In the rows, zero is written as 128.
The rows of A fall into a few groups, and each row is roughly a mix of its group's hidden directions.
A (132 x 10):
[[119 187 130 151 111  87 120 135  95 162]
 [140 143 160 124 158 120 157 151  97  67]
 [172 117 109  74 122 124 150 178 131 136]
 [145 123 103 150  99 155 159 127  90 182]
 [ 89  91 118 162 133 121 165  89  98 108]
 [145 154 136 153  99 109 117 124 178  74]
 [122 103 162 131 173 192 127 120 125 108]
 [151 120 166 141  98 103 151 105 140  69]
 [ 79  92 128 123 126 169  73 134 126 131]
 [119 149  97 161  71 132 100 107 161 111]
 [141 160 165 156  93 116 149  75 107 132]
 [116 147 171 156 131 179 113  89 155 116]
 [ 91 127 123 183  97 112 100 113 109 167]
 [136 125 120 129 127 149 152 142  45 138]
 [120 170 128 182  77 132 102 125 145 118]
 [126  72 118 112 143 165 133 119  76 151]
 [141 178 130  72 166 146 140 126 125 155]
 [136 133 164 166 169 160 167 139  92 138]
 [ 95 161 119 105 106 140 103 100  91 176]
 [122  90 118 141 110 102 115 189 132 171]
 [100 158 114 118  74  93 162 161 125 120]
 [137 127 103 112  89  72 123  80 111 112]
 [124 106 115 149  76 152 115 184 157 124]
 [101 141 107 124 163 140 104 125 130  56]
 [ 95  99 144 114 122 149 160  63 127 144]
 [ 87 131 125  96 137 185  94 156 120 108]
 [133 141 156 127 101  84  87 184 130 124]
 [131 164 115 118 169 138  82 157 172 111]
 [123 157 124 112 202 119 151 124 108 156]
 [190 145 129 113 185 111 130 112 139 112]
 [112  86 113 112  69 121 143  90 154 120]
 [146 162 158 118  99 144 116 162 114 186]
 [125 168 136  62 169 135 135 134 138 105]
 [139 109 114  66 138 130 150 178 112 104]
 [124 109 117 134 111 118 139  97 160 202]
 [ 87 119  97 127 134 162 143 190 141 109]
 [149  87 166 123 158 120 176  92 148 130]
 [119 153 154  76 152 118 124  93  78 127]
 [152 125 102 170 121 149 137 157  64 129]
 [148 177 141 127  89 149 131 157  91 164]
 [124  69 144 135 135 177 149  99 158 134]
 [167  90 134 159  88 106 157 135 159 106]
 [116 138  87 163 133 103 145  68 103 118]
 [ 70 160 123  71 130 130 112 137 114 115]
 [129 101  89 116 166 145 121 133 170  78]
 [106 103 119 130 134  96 144 105 102 197]
 [150 197 137 132 120 128  96 103 128 165]
 [108 121 114 196 132 139 102  94 156 148]
 [121 121 171 150 142 115 199 133 148 142]
 [200 136  95 149 133  96 113 114 118 114]
 [134 118 129 165 115 146  86 174 175 107]
 [197 133  97 128 112 118 150 101 110 157]
 [ 88 148 116 129  92  81 122 110 106  84]
 [130 154 161 186 120 165 110 118 137  90]
 [137 143 110 114  90 182 169 141 161 148]
 [114 106  91 115  86 112  87 103 114 169]
 [140 163 126 121  78 110 127  72 120 158]
 [132  93 100 119 118 160 173 163 102 164]
 [114 111 132 174 109 178 166 149 149 153]
 [107 102  92 165 144 179 168 132 128 142]
 [133 127  98 147  85 177 122 175 155 131]
 [109  93 134 144 103 105 155 127 189 159]
 [121 127  69 123 173 161 114 117 109 161]
 [108 100 120 140  98 147 170  97 182 118]
 [136 186 138 127 154 164 108 122  81 109]
 [107 118 112 178 161 129  75 134 149 156]
 [137 126  84 163  76 145  92 138 152 113]
 [131 156  75 141 118 138 116 165  96 172]
 [173 142 113 123 120 134 138 144  70  82]
 [102 182 107 148 108 126  93  97 164 120]
 [177 148 121 128  88 164 106 156 159 150]
 [110 121  95 115 169 109 132  91 128  70]
 [127 151 136 169 154 163 155 159 178 127]
 [130 114  70  92 127 105 137 150 174 149]
 [115 166  97 178 113  97 106 111  97 151]
 [123 165  93 104 121  62 126 122 125 156]
 [152 155 123 101 156 156 128  91 157  76]
 [148 162 109  97 173 170 128 139 149  93]
 [111  98 163 125 136 169 144  86 158  91]
 [169 174 120 133  81 134 138 163 100 115]
 [ 76 122 111 153  78 144  95 129 123 159]
 [125 134 128 165 101  63 116 130  89 146]
 [122 163 110  88 152 137 151  88  83 149]
 [117 141 115 129 157  87 149 167 125  69]
 [148 159  97 136  98 137 108 173 151  83]
 [131 151 133 195 136 172 129 100 110 110]
 [139  87  94  88 130  95 153 106  92 146]
 [ 85 142 142  84 124 115 145  68 111 121]
 [113 159 168 132 154 156 101 181 153 138]
 [164 102 107 189 113 141 126 153 152 101]
 [138 148 162 176 102 136  84 134 166 146]
 [ 85 134 135  97 126 152 105  78 101 162]
 [ 83 127 167 167 127  78 122 130 119 100]
 [156 127 113 169 108 130 122 162  67 151]
 [125 174 140 138  82  90  95 146 158 114]
 [132  76 157 108 137 176 109 164 139 111]
 [ 69 141 171  96 133 143 128 132 160 104]
 [ 67  96 141 118 145  99 163 110 113 104]
 [ 96  97 148  88 122 184 132 107 152 143]
 [124 126  84  89 163 117 116 153 109 178]
 [165 148 103 172  94 162 150 147  97 127]
 [145 144 106 112 143 152  77 151 129  71]
 [143 147 169 109 149 122 195 104 128 144]
 [108  80 135  89 120  93 149 113 165 157]
 [105 114 136 103 156  89  79 111 171 114]
 [ 72 133 147  69 106 130 122 140 123 153]
 [116  79 113 166 126 144 158 164 146 165]
 [143 110 134 132 128 186  96 113 134 184]
 [ 78 127 128  97  76 157 149 108 132 153]
 [145 118 133  91 133 112 145 102 199 146]
 [146 144 105 140 103  83  76  85 129 135]
 [165 113 165  85  96 113 169 153 116 121]
 [133 114 100 166 101 159 187 137 140 153]
 [130  94 116 150 110 160 129  68  93 105]
 [ 89  88 126 131 150 132 141 191 140 107]
 [131 166 126 128 132 141  88 134  77  77]
 [134 181 148 100 109 178 165 114 125 130]
 [ 98 130 131 118 187 168 141  86 116 146]
 [167 156 122 127 139 168 137  74 167 123]
 [124 171 117 152 153 140 122  93 177  91]
 [146  82 116 175 122 163 165 142 156 137]
 [147 159 140 145  79 156 134 176  98 143]
 [129 158 154 135 152 136 104 189 101 162]
 [147 139 142 149 135 144  95 178  73 146]
 [163 149 139 120 124  95  78 180 138 111]
 [160 140  82 103 132 131 105 189 144 125]
 [160 129 116 134 126 175 166  78 157 110]
 [113 123  97 117 138 117 140 128  91 201]
 [147  96 124 192 154  98 148 148 149 142]
 [ 94  86 175 177 113 133 138 105 138 132]
 [140 162  94  85 172 155 100 131 149 109]
 [107 154 148 119 142  88  90  76 102 143]]
Here is one row from each group, named. Which group is each of the other rows in?
[118 169 135 157 150 110 190 127 141 157] | G
[159  91 135 114 111  73 131 159 160 104] | V
[169 164 126  74 111 146 146 110 104 101] | X
[189 143 129 144 149 127  93 171 131 153] | D

[123 148 105 122  62 154 161 146 158 117] | D
[ 85 140 137  94 141 106 109 162  76 148] | V
[148 113 159 126 132 108 155 162  66 154] | G
[158 145 113 139 110 108 166 166 159  80] | D
[142 191 115  91 126 112 108 151  90 134] | V
[153 107 137  94 129 133 107 187 169 150] | V
[186 174 120 147  94 124 115 125 151 151] | V
[ 82 100 124 170 120 103  87 139 163 136] | X
[132 140 156  97  88  76  90 151 114 123] | G
[146 195  89 112 131 146 120 141 132  91] | D
[157 157 115  67 130 102 144 133  97 159] | V
[103 148 134 137 162 150 135 127  77 183] | G
[111 104 138 144 139 124  59 141  97 163] | D
[ 95 118 135  61 116 139 112 119 173 121] | X
